In the rows, zero is written as 128.
One turn moves each row of this set onto another row. After a few examples, where does it send each row asked below?
z569: [106 131 117 123 116 134 144 117 148 109 154  99 124 127 113 112 147]
z886: [128 111 126 134 119 151 144  97 160 113  96 109 138 123 102 101 151]
z110: [112 132 113 115 122 127 142 116 143 114 151 103 107 144  92 113 148]
z441: [126 143 120 141 128 145 126 126 120 120 122 106 129 151 116 127 137]
z730: [123 150 126 134 124 145 125 126 119 118 119 108 116 160 107 124 133]
z179: [130 112 113 137 120 155 130  86 153  98  92 110 140 116  97 114 148]
z895: [119 151 130 136 119 148 128 127 123 113 120 105 126 149 121 122 131]
z506: [110 150 110 120 110 138 111  91 119 105 119 119 134 142  80 132 159]
z724: [105 129 115 123 118 132 143 108 145 108 154 104 124 121 113 106 138]
z937: [127 143 121 139 128 144 126 125 118 120 121 108 121 158 110 128 136]
z14: [120 152 132 133 119 147 128 126 122 113 118 108 118 156 112 122 130]
z185: [133 108 120 129 127 145 143  96 154 119  93 113 123 138  83 102 153]
z770: [139 119 104 129 119 152 107  97 141  91  94 113 120 139 100 137 134]
z349: [106 155 117 116 105 140 112  94 122 102 117 118 132 140  83 129 155]
z324: [112 122 107 126 125 129 142 108 141 113 157 105 123 124 108 111 142]
z331: [106 136 119 112 118 128 142 108 143 108 150 109 105 135  95 102 135]
z687: [131 128 115 126 110 155 108  99 146  83  92 113 120 133 106 132 127]
z91: [115 126 107 123 126 127 142 116 142 117 154 101 115 140  96 116 151]
z358: [132 130 115 122 113 153 107  99 143  84  91 115 113 141  98 133 127]
z46: [136 123 108 124 118 150 108  97 140  88  92 115 114 142  95 135 132]
z220: [122 147 126 141 122 148 127 127 121 116 122 105 129 147 122 126 134]
z505: [115 121 105 124 129 124 141 106 139 117 155 107 116 134  98 111 144]
z12: [103 136 120 116 114 132 143 108 145 104 151 106 113 127 106 102 134]
z440: [109 148 109 127 109 141 113  93 122 104 122 116 148 130  96 134 162]
z632: [112 146 106 124 111 139 111  93 120 107 121 117 141 137  87 135 163]
z839: [105 152 115 122 102 143 113  94 124 101 119 117 146 128  98 131 158]
z65: [128 118 128 122 121 146 143  95 157 114  91 115 117 140  80  97 148]
z132: [122 119 133 126 113 152 144  97 163 108  92 111 132 124 100  96 146]
z612: [112 126 110 126 123 131 143 116 145 114 155  99 123 130 108 116 153]
z193: [134 114 114 127 126 150 129  83 147 102  89 115 119 134  73 113 147]
z968: [133 123 111 129 114 156 109  98 144  84  94 112 126 130 111 135 131]
z551: [123 121 124 132 113 158 132  87 156  91  88 111 136 114  99 109 141]
z430: [123 122 136 122 115 150 144  97 162 108  91 113 121 133  88  94 144]
z337: [133 106 119 135 126 147 144  95 156 118  96 111 134 129  93 104 155]
z777: [137 120 105 132 118 153 107  97 142  89  95 113 127 132 107 137 134]
z88: [112 129 111 116 126 125 142 107 139 113 152 108 107 139  89 107 140]
z681: [103 139 123 116 112 133 144 118 149 106 150 102 116 131 107 108 143]
z684: [105 138 120 112 115 130 143 118 147 108 150 103 107 140  96 109 143]
z528: [135 107 109 136 127 150 131  85 149 103  91 112 132 125  84 116 151]
z284: [102 157 118 118 102 143 112  94 124  99 118 118 138 133  92 128 155]
z608: [122 127 129 123 110 156 131  87 155  89  87 113 123 123  87 104 137]
z489: [127 124 123 120 118 153 130  86 152  95  85 116 116 133  75 108 141]

z489 turns into z193
z569 turns into z681
z46 turns into z770
Now these:
z185 turns into z337
z730 turns into z937
z12 turns into z331
z839 turns into z284

One turn moves each row of this set onto another row. After a few examples, where does it send each row asked below?
z737: [134 114 134  81 130  92 147 142 125 131  94 125 124 131 112 114 143 127
  85]
z960: [132  94 124 104 123 114 162 171 137 132 109 112 137 115 101 104 121 118
  93]
z952: [127 100 142 114 115 112 129 158 170 114  83 105 130 136  87  90 129 115
 100]
z479: [120 117 136 116 110 125 136 149 164 139  81 100 164 142 110 114 153 114
 116]
z717: [115  99 131 117 127 120 132 160 154 143 121 119 162 121 103  85 149 109
 116]
z245: [137 130 121  94 121 116 142 144 140 128  76 101 153 125  99 126 121 110
  88]
z444: [121  95 131  74 134 113 133 142 110 127  89  97 130 133 101 101 143 110
  97]
z363: [115 118 127  97 132 126 142 177 148 120  76 114 157 104 101  99 137 128
 115]
z863: [129 119 116  88 118 122 134 126 136 119 110 120 135 145 112  88 164 103
 110]
z238: [138 102 129 107 119 135 144 151 162 145  99 143 140 125 114  86 152  98
 114]
z661: [126 118 112 100 142  95 119 169 144 112  81 129 133 118 106  95 132 100
  90]
z858: [137 117 119  98 134  86 136 145 144 144  82 112 149 156 116 105 125  86
 111]
z327: [137 116 117  93 125 117 135 165 142 148  99 110 153 169 109  97 135  91
 119]
z118: [140 112 155  90 125 127 124 164 157 132  80 109 122 140  92  96 126 121
  89]
z157: [128  79 133  98 136 124 141 161 142 157  85 114 128 106 106 108 137 106
  99]
z812: [121 102 128 100 130  91 130 152 160 130  92 117 132 138 106 100 142 121
 151]
z266: [122 124 108  89 145 111  96 161 138 131  95 117 132 128 108 105 145 104
  92]
z328: [127 113 118  98 132 116 143 168 166 139 101 111 113 129 110 107 147 127
 136]
z865: [127 128 127  85 127 107 126 152 131 124  79 134 158 137 112 126 153 118
 126]
z180: [120 119 147  95 128 100 120 128 144 144 106 126 151 146 111  96 164 113
 101]

z952 turns into z661
z245 turns into z865
Now these:
z327 turns into z328
z238 turns into z157
z960 turns into z737

